0: [120 133 113 148 138 114  85 108 119 116 151 129 129 124 149 107 128 121
 135 129 126 127 149 120]
1: [101 126 154 155 107  66 129 140 133 155  93 112 107 155 108 151 128 159
 130 143  92 133 131 140]
2: [125 143 114 147  91 155 156 129 140 109 110 132 122 130 151 108 117 144
 115 149 167  95 111 110]
3: [150  74 139 146 139 167 145 115 142 121 145 133 143 107 105  92 142  75
 135 141 194 119 168 113]
4: [124 190 106 130 109 158 159 139 103 113 159 118 120 149  91 110  96 105
 140 155 148 129  88 120]
5: [149 129 162 169 123 153 128 113 171  94 104 173 101 133 155 106 126 140
 102 126 102 155 139 132]
6: [130 135 137 162 128 106 100 104 134 136 138 134 118 161 135 118 120 129
 145 135 120 147 136 106]
7: [141 139 146 158  85 180 184 124 119 136 135 112 111 106 154 120 144 145
 116 142 183  87 114 126]
8: [140 151 137 116 157 131  98 129 122 121 143 103 151 123 123 176 138 132
  99 103 127 142 201 154]
9: [107 128 133 169 122  96  79 111 151 118 117 138 155  98 164 117 113 143
 113 129 131 135 154 123]
10: [136 117 129 134 136  99 102 110 120 116 131 154 119 158 157 100 161 160
 127 135 137 116 140 123]
11: [154 130 150 134 147 115 147 104 118 130 128 122 136 147 136 147 124 114
 134 126 120 141 137 135]
12: [130  89 128 159 126 126  92 113 123 160 114 109 161  70 134 112 119 120
 117 111 154 129 162 111]
13: [140 137 119 168 106 124 177 136 113 126  86 141 137 103 141 157 132 142
  98 143 133 103 157 173]
14: [169  91 140  91 148 146 123 126 139 146 104 174 132 146 104 116 134 107
 170 113 115 168 142 122]
15: [106  61 111  89 149 153 129 166 170 129 123 104 118  88  87 152 122 105
 117 108 109 123 140 121]
16: [160 146 178 160  92 133 182 103 118 132 139 118 114 161 138  85 136 139
 154 173 202 104 108 116]
17: [128 132 118  86 159 124 142 143 141  94 161 124 131 127 112 169 133 104
 113 137 136 118 108 140]
18: [117 130 108 113 160 124  77 134 143 109 173 114 135 147 110 135 132 123
 115 133 140 133 179 108]
19: [141  87 173 128 121 151 127 120 147 165 133 132  93 124 130 117 142 122
 139 102  95 141 106 114]
20: [187 125  80 105 169 151 137 104  57 134 111 161 174 117 136  93 124  88
 156 102 135 137 130 143]
21: [168 138 150 133 149 122 153 101 132 134 145 124 134 143 137 146 120 125
 129 119 126 144 127 134]
22: [172 144  79 135 106 165  99 124 178 101 105 165 119 136 179 132 112 160
 101 120 131 135 137  78]
23: [167  88 141 131 141 137 141  88 131 149 108 163 130 137 168 109 150 111
 145 105 126 133 138 122]
24: [144 134 144 152  87 183 182 126 124 141 129 108 116  99 154 118 143 140
 110 141 175  85 117 126]
25: [119 125 158 141  95 115 136 112 158 138 141 145 131 127 133 103 107 134
 157 157 142 144  76 108]
26: [145 173 102 135 126 120 139 117  85 105 145 104 126 122 161 134 124 157
 121 144 149 103  93 127]
27: [131 139 142 121 174 103 112 105 106 108 163 121 132 178 126 115 141 143
 120 126 114 150 155 152]
28: [137 151  77 133 137 127 193 138 126  95 136 153 133 123 119 145 106 110
 109 145 127 111 120 157]
29: [124 118 160 159 122 127 155 143 129 115  77 159 116 151  99 104 147 129
 115 146 130 124 165 165]
30: [136 147  67 128 105 153 134 136 103 135 150 146 141 129 110  89 113 132
 148 140 161 120 109 105]
31: [133 139 111 100 100 179 140 149 172 107 166 145 116 137 104 104 121 118
 139 146 168 131 117  95]
32: [113 126 145 159 114 133 149 141 131 121  67 165 119 151 100 107 154 125
 116 147 119 120 169 171]
33: [125 122 119 132 135 105  65 106 124 135 117 131 127 134 161 106 129 134
 150 125 102 138 137 118]
34: [112 142 137 124 121 128 110 143 120 157 151 101 119 139 100 160 108 121
 139 121  96 147 120 116]
35: [ 85 146 146 141 102 136 134 123  92 152 130  92 126 122 131  88 105 127
 170 143 124 122  50 108]
36: [169 116 134 104 136 102 137 135 134 143 156  98 147 123  93 175 120 125
 124 107 145 158 152 126]
37: [108 106 138 116 141  98  83 123 109 159 125 127 132 135 146 111 159 159
 129 103 114 124 132 136]
38: [112  77 107 114 122 117 143 162 141 150  95 145 127 119  96 122 145 121
 127 119 120 124 145 133]
39: [140 145 120 164  99 118 178 135 117 121  77 147 146 109 142 160 138 146
  99 148 145  98 153 182]
40: [128 140 114 140 139 171 123 114 125 121 135 144 138 112 146 120 125 106
 113 108 116 136 149 135]
41: [134 115  91  88 150 164  95 153 148  96 162 150 133 147 104 127 156 109
  95 120 161 111 178 110]
42: [ 95 140 141  98  89 134 141 171 114 165 135  99 109 149  84 123 155 138
 161 162 169 103  93 119]
43: [186 150 125 138 134 163 143 116 129 103 143 152 132 161 135 128 152 136
  95 124 163 135 184 137]
44: [140 128 114  77 140 122  84 136  82 176  89 111 167 131 133 139 158 138
 151  98 125 121 154 135]
45: [115 143 124 107  78 168 139 153 127 149 137 109 130 110 117 132 143 142
 141 146 178  91  89 113]
46: [ 93 132 109 161 117 132 157 144 150 110 112 147 117 112 137 137 109 115
 105 137  87 120 121 145]
47: [153  99 162 107 166  60 142 121 150 124 152 128 147 156 105 158 130 103
 129 116 127 171 136 119]
48: [140 110 145  89 167 118 119 126 127 114 109 148 131 156 129 128 154 103
 146 106  91 146 125 138]
49: [162 106 115 114 124 160 146 120 137 155 121 118 103  96 175 156 111 128
 131  95  91 128  97  98]
50: [135 169 137 107  85 133 137 141 121 150 106 137 143 127 137 139 122 171
 141 138 152 126  99 130]
51: [138 116 183 141 145 102 175 113 132  97  67 107 132  93 171 163 128 135
 112 125 113 121 124 180]
52: [155  98 153  99 144  88 127 121  99 183 146  86 149 118 129 163 153 142
 139 107 145 111 143 140]
53: [128 118  75 133 106 131 143 161 110 143 108 141 137 102 111 157 136 150
 115 132 141 101 170 158]
54: [142 103  96 178 102 100 153 124 152 150 118 176 133 122 144 141 121 135
 111 144 147 110 144 118]
55: [119 126 116 128 108 133 139 127 117 135 126 102 126  99 138 107 104 126
 147 135 146 109  74  92]
56: [137  93 136 128 162  63 112  99 114 153 170  93 116 122 155 129 120 150
 141 113 122 122 103 112]
57: [ 96 100  89 161 116 154  67 147 167 133 125 165 137 134 103  82 127 126
 121 132 131 158 186 104]
58: [124 140  92  88 185 102 118 135 136  94 194 110 151 111 105 167  89  89
 107 110 115 156 118 116]
59: [111 135  95 134 111 126 157 150 121 137 110 123 126  72 145 189 124 144
 107 123  93  96 132 174]
60: [155 105 170 148 161 137 165  82 128  94 126 118 124  72 194 143 151 126
  77 103 137  97 128 162]
61: [ 85  95 110 126 109  89  34 143 156 168 167 106 108 104 150 141 140 176
 124 112 100 127 141  80]
62: [138 131 131 130 156 105 125 112 127 113 164 122 124 142 128 140 134 113
 128 128 122 130 150 130]
63: [114 147 111 159 132 145 133 139 137  74  99 169 126 147 106  90 129 113
 118 154 133 132 167 157]
64: [ 83 145 148 152 148  83 105 123 134  99 138 147 105 176 126  79 120 144
 153 160  89 155 106 146]
65: [141  71 109  98 125 101 142 144 153 158  96 129 145 109 126 151 136 119
 134 122 146 112 129 110]
66: [ 85 150  86  96 122 158  87 146  72 157 118  97 139  93 112 115 136 127
 140 120 116  99 102 132]
67: [112 159 100 124 136 117 148 142 114  93 107 104 126  97 135 162  94 122
 118 147 103 109  96 156]
68: [154 101 126 121 116 157 147 120 137 157 107 132 106 106 170 151 126 119
 130  97  88 131 102 100]
69: [145 128 147 111 154 116 138 126 153 124 175 109 106 146 114 174 105 105
 141 120 100 162 121 108]
70: [125  98 133 161 123 121  97 107 137 152 116 111 152  71 139 120 125 135
 113 109 160 132 165 113]
71: [111 132 137 159 119 132  89 124 139 121 123 127 124 131 147 112 141 162
 103 123 135 120 180 135]
72: [105 166 121 129  91 141 146 146 110 137 131 115 127 145 112 130 113 143
 127 142 140 109 110 134]
73: [105 180 126 132  90 135 146 146  99 145 131 111 122 145 114 137 120 152
 132 140 135 111  99 133]
74: [109 124 135 150 110 141 110 136 124 136 147 102  99 139 129 115 147 148
 127 140 150 102 131 113]
75: [143 130 129 131 138 147 141 117 119 143 150 130 138 115 127 131 110  87
 131 116 120 142 109 123]
76: [153 125 108 123 143 166 145 114 115 135 145 128 135 112 129 121 114  96
 134 109 120 145 127 122]
77: [146 132 130 117 165 108 156 109 118  81 132 140 134 134 150 123 118 123
 119 126 126 129 109 142]
78: [118 104 116 154 151 120 105 111 146 104 178 137 105 138 147  90 138 139
 119 143 135 120 149 112]
79: [133 121 106  85 193 145 130 126 136  62 173 149 124 141 125 113 127  78
 121 137 120 130 111 131]
80: [147 134 113 108 143 161 137 119 126 129 154 128 115 129 129 146 108 103
 130  97  94 147  97 117]
81: [ 84 170 124 151 151 102 104 110  94  95 157 117 113 143 159 109 128 160
 106 125  96 118 119 165]
82: [146 129 121 118 139  95  86 122 122 130 137 109 138 132 130 152 129 157
 133 127 139 133 161 127]
83: [127 121 151 134 158 110 137 101 143 100 150 118 119 112 175 140 134 152
 102 125 123 113 131 161]
84: [ 99 198 110 122 100 141 141 139 103 100 122  92 105 144 116 112  90 130
 155 165 126 112  46 104]
85: [120 142 147 141 111 143 142 113 129 121 105 128 127 111 143  92 106 124
 149 134 121 140  83 127]
86: [122 127 125 139 151 116 109 120 124 142 138 108 149  98 130 149  98 117
 111 110 112 152 142 124]

[131 128 115 131 108 220 116 135 166 127 126 155 111 114 127 123 131 100
 107 105 113 139 155 114] 40 76
[105 133 105 153 122 126 155 136 152 107 114 129 109 111 139 142 105 118
 106 132  86 120 118 149] 46 67
[139 147 123 134 129 171 126 117 127 118 127 146 136 120 144 124 131 113
 112 103 112 136 151 138] 40 76
[131 125 135 114 146 125 141 126 153 130 187 115  97 146 108 164 111 110
 136 123  95 156 119 113] 69 34
[112 148 131 132 118 121 108 138 118 155 148 111 123 126 111 151 118 122
 133 119  89 151 115 115] 34 86
[142 127 193 151 135  99 169 102 130 107  64 104 134  97 161 166 117 125
 107 127 105 122 109 174] 51 60
[130 133 147 117 168  86 112 119 110 107 153 145 129 177 119 114 153 132
 127 117 120 146 152 157] 27 62
[ 97 118 152 117  83 128 135 170 126 187 131  94 121 145  66 133 142 134
 145 137 159 120 123 118] 42 45
[151 104 157 102 176  64 137 121 140 122 151 112 142 144 106 155 121 115
 130 111 124 167 133 121] 47 36
[139 137  81  86 186 113 110 127 133  98 196 109 151 114 106 166  91  95
 114 110 116 147 120 109] 58 17
[112 188 112 125 108 161 161 136 112 112 159 108 125 154  93 119  98 111
 134 152 140 126  83 119] 4 72
[117 108 163 124  79 135 108 133 177 149 126 120 118 122 123 111 120 138
 146 133 166 129  97  87] 25 55
[132 107 140 139 139 118 116 132 175 101 139 165 104 183  96 103 117  93
 146 141 121 158 126  93] 6 14
[126 122 134 118 131  84  89 128 124 131 134 119 143 132 125 156 138 142
 126 125 137 129 152 117] 82 62
[ 98  93 148 110 153  93  88 137 117 146 123 133 140 141 133 114 166 152
 123 108 118 124 147 136] 37 10
[ 90 154 143 139 100 129 135 118  81 158 119 102 120 114 137  85 107 117
 172 144 118 113  40 116] 35 55
[138 175 115 141 122 113 142 114  84 112 132 111 131 136 165 141 127 154
 130 143 153 100  93 132] 26 73
[188 141 106 131 140 150 128 106 104 126 122 156 147 161 143 100 131 137
 120 112 153 142 152 122] 43 40
[109 136 135 156 121 121  92 120 139 121 121 129 124 136 151 115 146 162
 104 125 137 114 168 137] 71 10
[113 151 142 142 109 130 149 114 127 124 103 131 138 119 138  98 102 107
 151 133 125 140  71 118] 85 25
[141 141 103 115 129 116  86 124 123 137 120 125 137 137 150 151 137 151
 123 113 128 121 155 111] 82 33
[118 139 100 101 135 111 109 136 111 124 119 132 139 128 126 132 134 149
 126 130 134 109 132 137] 82 0
[ 96 129 117 171 123 108 148 145 144 114 107 157 119 105 124 131  98 107
 107 138  93 120 108 140] 46 67
[171  88 168  87 101 103 176 131 138 170  93 123 156 142 111 138 141 122
 178 140 186 134  87 100] 65 25
[114  63 170 138 141 142 117 127 199 120 130 152  98  98 140 117 136 100
 127 127 102 141 109 108] 19 5
[141 108 133  97 147 122  85 138 148 116 170 116 108 166 106 135 150 141
 115 120 139 139 178 110] 18 82
[144  58 119 105 138 105 152 145 150 153  96 133 149  97 125 136 140 121
 126 118 152 115 134 115] 65 38
[138 145 123 116 136 157 136 117 128 128 150 128 108 136 127 141 110 111
 128 110  88 145  99 117] 80 75
[133 129 105 106 153 121  80 125 137 109 180 112 123 144 114 143 139 131
 118 130 138 133 189 111] 18 82
[148  97 151 104 135 129 123 137 138 148 101 182 134 154  92 117 148 100
 160 109 115 172 134 119] 14 48
[150 152 116 174 123 151 141 105 100 113 114 171 133 134 159  92 121 132
 124 118 127 140 134 139] 40 85
[ 95 104  97 163 109 145  60 150 166 128 121 168 139 128  94  80 120 124
 110 128 140 146 184  96] 57 71
[100 140 113 129 146 115  61 143 151  95 155 122 121 149  96 128 118 130
 106 124 109 162 176 113] 18 0
[143 125 112  72 147 121  73 142  77 171 104 101 159 137 116 147 154 141
 148 101 124 123 161 137] 44 82
[117 143 115 108  97 165 132 157 170 102 167 140 122 153  96 115 122 108
 149 158 174 129 116  91] 31 4
[142 155  97 100  82 191 134 159  97 140 109  92 140 104 101 140 138 134
 122 128 183  89 143 118] 45 72
[118 112 128 140 112 148 117 126 133 129 150 115  98 121 130 105 150 147
 127 132 143 101 138 114] 74 78
[143  50 118 105 133 103 150 142 154 155 108 133 144  99 123 143 149 113
 124 113 149 115 128 112] 65 38
[145 108 135  97 129 143 118 137 139 150  98 166 140 157 100 121 141 114
 152 100 108 160 140 121] 14 48
[149  90 153  99 141  82 119 129 106 176 152  95 143 123 121 172 162 135
 130 109 144 111 142 131] 52 36
[115 142 147 136 112 135 147 115 127 129 108 126 141 111 147 101 102 110
 146 136 133 134  69 120] 85 55
[170  90 145 144 137 128 137  93 121 152 106 166 128 131 161 106 148 116
 138 104 118 142 127 115] 23 11
[ 93 148 152 158 140  86 106 110 133  94 146 148  94 161 125  85 108 145
 147 161  84 148 105 139] 64 6
[100 157 118 154 154 103 100 110  97 105 156 115 109 141 167 110 122 164
 120 128  95 120 125 152] 81 0
